The rows below fall into families. The same turns and mirrors carry the whole set onto itself and the rows of a family onto each other. For each named row, which other rows are in its family? Write them in the order they are listed.
These 32 rows form 4 families of 8 rows each.
q_793: [  2  12   5   8 -14  -6  14 -25]
q_604: [ -6  23  14  10 -12   5  18   1]
q_924: [-9  4 -4  1 -2 15 11  2]
q_864: [  1   0  -5 -14   4   3   8  -7]
q_18: [ -1   7   5  12  -4  10  17 -23]
q_929: [ -1  -1   6  -9   3  -2   3 -13]
q_895: [ -6  19  11  16 -15  -4  23  -7]
q_49: [-3 -6 -8  3 -8 -7 24 -6]
q_630: [ -6  12   1 -10  -7 -11  14  10]
q_925: [ -5  21  -1  11 -14   1  28   0]
q_404: [ -1   0   5  15 -11  10  20 -15]
q_481: [-9  8  0 -6  3  5 17 12]
q_450: [  1  14  14 -13  -3   6   5 -10]
q_311: [ -4  -4  -1  -8   9   1  17 -12]
q_267: [-12  13  -4   2  -7   9  14  10]
q_372: [ 10  15  15  -2   0   6   6 -11]
q_250: [  0  19  10  -9  -8 -12   9   3]
q_423: [-5 12 -2 -3 -5 17 18  5]
q_170: [ -3  25   7  10 -19  -2  15  -2]
q_999: [-3 26 14 -1 -3  7  7 -8]
q_37: [ -7   4  -9   4  -4 -17  24  -3]
q_314: [ -2   8   8   6  -5 -19  13 -18]
q_685: [  6   7   9  -1  -4 -11  17 -24]
q_981: [  1  15  14  -2  -7  15   7 -11]
q_316: [ 3  5 -2 12 -1 17 13 -9]
q_300: [-16   5  -9   4 -11  -7  25  -3]
q_89: [ -6  20   0 -13   0 -11  11   2]
q_777: [ -8  16   7 -11  -9 -18  19  -5]
q_340: [  0  -3  -8  -8   0  -6  14 -15]
q_781: [-8  7 -8 15 -9 -7 26 -3]
q_479: [ -6   2  -5  11  -3  12  21 -16]
q_880: [  3  16  10   1  -9 -17  20 -16]

Same family as q_89: q_404, q_311, q_372, q_423, q_170, q_314, q_300
Same family as q_777: q_793, q_929, q_49, q_925, q_481, q_999, q_316
Same family as q_630: q_604, q_924, q_18, q_450, q_340, q_781, q_880

The rows below fall into families. The same turns and mirrors carry the whole set onto itself and the rows of a family onto each other. For each named row, which other rows are in its family? Write them in the order they are listed.
These 32 rows form 4 families of 8 rows each.
q_14: [  3  -7  -2  12  19   1   6  -5  24   2  -9  -3 -17  -7 -10   8  -3   5
 -10  -1  -8   4   7   5   2 -21 -12  -3   7  12 -14  -9   1  -1   8  13
   5  16   1 -21  -9  14 -13 -11 -25  20   2  -6 -12  -7  30 -11   6 -11
 -20]
q_969: [ -7 -13 -21  14  12  -7   9 -22  21  -9 -15  11  12  18   0  12 -18  -6
 -16  18  -9   5   6   1  16 -17  12  -2   2  -1 -12 -12 -18  -3  18  -5
  -1  12  -8 -19 -17  -1  -7  -3  -2  -2  14   3   6 -10  33   6   9 -27
  -2]
q_889: [  1  -3  -7   5  21   8 -14   0  16   4 -10  13   2   7  14  -8 -22  14
 -12   1  14   3   7   2  11  -5   8 -20  11   0 -13  -4 -11   2  -8   2
  13  27 -18 -12 -14  -1  -8 -11 -18  -3  13  -1  -8   2  14   1  -4 -24
  -6]
q_231: [ -6   3  -5   1  19  -1   0  -8   6  -8  -9   0  -6  17  10   9 -16  21
 -19   8   1  -6  -8   3  17 -11  -2 -26   2  -6   1  -6  -6   8  -3   6
   7  23 -13  -6 -17  -5   3 -11 -19  -8   5   2 -15   2   3   2   6 -14
   6]
q_573: [-10   2 -15   3  24   8  -7  -1   7  -9 -12   6  -2  23   1   1 -11  13
 -12   8   9 -13   8  -2  14 -11  -3 -25  12  -4  -2  -1   0  -6 -13   2
   8  22 -12  -8 -18   4   3 -13 -14   0   1  -9 -12  -9   7   3   6 -16
  -5]
q_260: [  2  -5  -3  14  15  -7  -3  -7  19  -1  -5   0 -19  -5 -13   5  -2  12
 -11  10   1   9   1   5  -3 -20  -5  -3  10  15 -17  -2  -8   8   9  16
  10   8  -6 -15  -4   3  -7  -6 -13   8 -12  -4 -10  -9  33  -3   9  -9
 -18]
q_830: [ -7 -14  -6 -11   4   0   0 -21  12  -2  -9   4   8  15  -9  -9 -16   9
  -6 -22  -9  11   8   2   7  -8  -2   7   0  -5  -3 -13  -8  -7  -6  -7
   9  11   4  -4 -11  -1   9  -3  -4  -3  -1  -4  -2  -6   6  -7   0 -13
 -19]
q_8: [-13 -26 -25   7  21  -4   1 -15  11 -14 -11  13  11   3   0   0 -24  -6
 -17   9   0   7   7  15  14 -16   4  -5  15  -4 -12  -7 -11   3   6  -8
   5  14  -8 -18 -15  -6  -5   7   3   3  13  20   3  -1  20   5   8 -17
  16]
q_127: [ -4 -10  -1  -3  24   8 -11 -11  18  -6  -3  -3   8  -3  -7   6 -17 -10
 -16  -6  -5  -5  -3  -9  15 -25  10  -8  12 -16  -8  -8   3 -15  11   0
   0  31  -7 -24 -13  13   5   4  10 -13  12   0  -9   3  30  13  23 -30
 -11]
q_560: [ -9  -4  10  13  13   0   2   0  22   0   1  -5 -12  -9  -6   3 -11   6
  -7  -4 -10  -2   4   2  -6 -16 -11 -14  -7  13 -13 -10   5   9   0  11
   6  30   0 -11 -12   5 -20 -15 -19   2   1   4  -6  -5  22   0   4  -8
 -26]
q_533: [ -1   4  10  -1  23 -15  -8 -11  14 -14  -2   9  -7   7   0  -6   1   6
  10   5 -11   5 -10  27   1 -11  15 -11   7  -1 -22 -15 -12   1  -1  -1
  15  27  -6   2 -21   6  -8 -12   6  16   0  -7  -7 -11  20  -7   3  -7
 -10]
q_368: [-10  -8 -10  -1  20 -16   8 -10  15 -23  -3 -13   3 -15  -7  12 -18  -8
   0  21  -2 -10 -16  12  15 -16  -1 -11   4 -17 -20 -10 -12  -3 -11   1
 -14  19   9 -11 -11  15  -7   5  -8  -5  -3   6   0   0  13   4  -1  -8
 -18]
q_978: [-12  -9  -6  -2  30  -5   7  -6   1 -14   3   1  -1  -9 -14  20 -14 -13
  -2  13  -3 -20 -12  13   5 -14   5  -5  11  -8 -28  -7 -12  -2 -10   1
  -7  19   0 -23  -3   7 -11  -3  -6  -8  -1  -1   2   1   8   8   3  -2
 -12]
q_935: [ -1  -7   2  11   6   1  -2  -3  20 -10  -1   0 -15  -5 -12   3 -25   9
  -9   4  -5  -3   0  10  -7 -22  -8  -7   5  14 -14  -7 -12   0   6  18
   1  19  -3 -26  -7   5  -3 -12 -18  10 -13  -4  -4 -13  32 -16  12 -16
 -24]
q_335: [-11 -17  -2   1  11  12  -1 -11   9  -1 -19  14   0  -7   2  -1 -19  -8
 -23   0  -2 -10  -4  -1  12 -25   3  -5  18  -8  -9 -10  -5 -20   9  16
  -6  29  -2  -5 -19  13  14   9  -2 -16  10   4  -3  12  25  14   9 -21
 -11]
q_369: [  5 -11  -6   2   5  -4  -1 -28  15  -1 -13  -4  -1   0  -2  -1 -17  16
 -11 -18  -9  12   8   6   7 -20   4   5   1  -8 -12 -15  -6 -15  -5  -7
  18  12   4 -19 -17   1  12   5  -8  -5   6   0  -8   4  12 -17   1  -6
  -7]
q_410: [-19   3   0   9  14  10   8 -18  11   3 -22  12   0 -12 -13  -4 -12  -9
  -3  10  -8  -4   8  30   7 -31   2  -8  -2 -15 -11   0 -19 -10   5  -2
  11  11   5 -19 -23   2 -15 -15   0   3  20   0 -12   0  20   1  14  -9
 -28]
q_148: [-14  -8  -3  -3  22   9  -7 -10  25 -16  -8  10  -6  -3   0   2 -17  -8
 -11  -4   4   0   3  -1   6 -32   0 -12  13 -14  -4  -1  -7 -12   3 -10
   4  33 -13  -9  -6  20  10   9  14 -10  14   3  -7  -3  32  16  19 -24
  -4]
q_228: [-16 -18  -8  -1  16 -16   5 -13   7 -25  -9  -9   3 -23 -16   2  -7  -4
  -6   6 -11 -11  -8  12  15 -13  -4 -13  -2   2 -22  -5 -19   0   4   7
  -3  19  -7  -7  -9  10  -9   5   2  -5   7   8   6  -1  24   9  14   4
 -16]
q_367: [-18 -23 -12   2   7  12  10 -15  14  -6 -12   6  12   4   6  12 -19   5
 -19  16  -6   6   8  15  14 -18   5  -1   4   2 -19 -14 -21  -4  13  -6
 -10  16 -10 -11  -5  -4  -6   2  -8   3  11   4   1 -12  32   9   4 -34
  -6]
q_822: [-15  -3 -13 -10  18 -12   6  -8   7 -17   0 -10  -6 -13 -13  14 -17  -1
   1  10  -9 -17  -2  11  11 -19   0 -10   5 -12 -30  -8 -19  -7  -4  -4
 -10  23  -5 -18  -8  20  -7  -1  -8  -3  12   0   7   1  11  -1  15   7
 -14]
q_218: [ -5   3 -19   0  24   1  -1  -4  11  -7 -18   2 -11  15  13   1 -15  18
 -21  10  14  -9   1   6  15 -11   8 -20   4 -10  -6  -5  -7  -5   1   6
  12  27 -15 -20 -19   2  -6 -11 -18  -8  12  -3 -14  13   6  -8   2 -15
  -8]
q_405: [  5 -10  -5   5   7   5  -1 -27  18  -8  -3  10   2   5  -6  -1 -22   7
 -10 -23  -8   5   1   8   1 -13   7  -6  -5  -2  -6 -14  -9 -11  -9  -3
  21  17  -1  -9 -11  -9  15   3  -3  -3   3   0 -14   1   6  -6  -7 -17
 -17]
q_221: [ -8  -6   7  11  12   7   8 -23  15  -5 -23  24   1  -9 -12  -6 -13 -11
  -6   1 -11  -3  -7  17  12 -27  -2 -10   3 -17 -10   6 -22  -2   3   3
  -1   9  13 -18 -23   4 -14 -17   4   3  12   6  -8  -8  19  10   6   2
 -20]
q_202: [ -4   0  17  -7  22 -16  -9   4   8 -19  -8   3  -6   7   1  -7 -16  10
   6  12   1   5  -5  17   3 -14   4  -2  -7  -1  -2 -10 -22 -10   5   1
  15  34   4 -15 -18   8 -13  -9  14   9  -6   4 -12  -9  20  -2  11 -14
  -5]
q_968: [ -1 -11  15   1  17  -9  -3   2  13 -16   5  -3 -11   8   2 -10  -3  12
   0   8   3  10  -3   9   6  -8  16 -10  -1  -8  -8  -7  -7 -15  10   4
   7  35  10 -13 -12   8 -15  -4  15  10  -3   5  -9  -4  21  -1  -2  -6
 -17]
q_702: [-18  -2   1  13  16   7   2 -14  14   6   0  11  -9  -5 -16 -11 -10 -16
 -10  26  -8  -4  -1  33   5 -31   9 -15   5  -9 -12  -4 -13 -10  -4   6
   0  23   4 -14 -24  -6  -8  -7   5   1  10   5  -1   2  24  10  14  -7
 -19]
q_846: [-11 -17 -32   2  13   0   8 -15  14  -3 -21   7   5   3   5  10 -25  -3
 -15  21  -8  10  10  22   9 -19   4  -4  -6   4 -15 -15 -10  -8  14  -8
   1  12  -1 -14  -9  -1   2   8  -3  13  14   8  -1  -8  26   4   7 -23
   1]
q_132: [ -6 -12   6  -1  12  -2   6 -20  16 -17 -11   2   0   6   2  -5  -5  16
  -8 -18  -8   8   9  -1  -2 -18   8   9   8  -9  -9 -16  -3  -1  -4   1
  12  22  -3  -6 -18   9  15  -4 -16 -10   2   7  -4  -5  19 -13  -5 -17
   4]
q_750: [  2   1   8 -11  23 -16  -4  -1  11  -9  -5   4 -15  10   7  -5  -6   5
  11   9   4   7  -4  17   6  -5  11  -2   1  -5 -16 -11   2 -10  11  -5
  12  29   8 -15 -12  18 -14  -8  12  14  11   1  -7  -4  18  -5   3  -6
 -13]
q_806: [-12 -11  -6  -8  23   5  -2 -11  15  -9 -14   0  -7  -3   1  -2 -22  -2
 -16  -4  -3  -7  -5   6  10 -31  -2 -13  17  -8   0 -14  -1 -19  13   0
  -1  35  -5 -13  -6  22  10  11   1  -3  23   5 -12   8  23  13  26 -22
 -14]
q_288: [-12   1   0  14  11   1  -1 -24  27  -3 -18  14   2 -10 -11 -11 -13 -10
   1  16  -4  -3 -10  23  14 -32 -10  -6  12 -15  -8  -3 -13  -8  -1   3
   6   9   4 -21 -14  -6 -11 -13   0   1  10  14 -18  -3  19  12   7 -10
 -30]

Same family as q_822: q_14, q_369, q_410, q_218, q_846, q_750, q_806
Same family as q_969: q_573, q_830, q_127, q_368, q_935, q_202, q_288
Same family as q_231: q_260, q_978, q_148, q_367, q_405, q_221, q_968

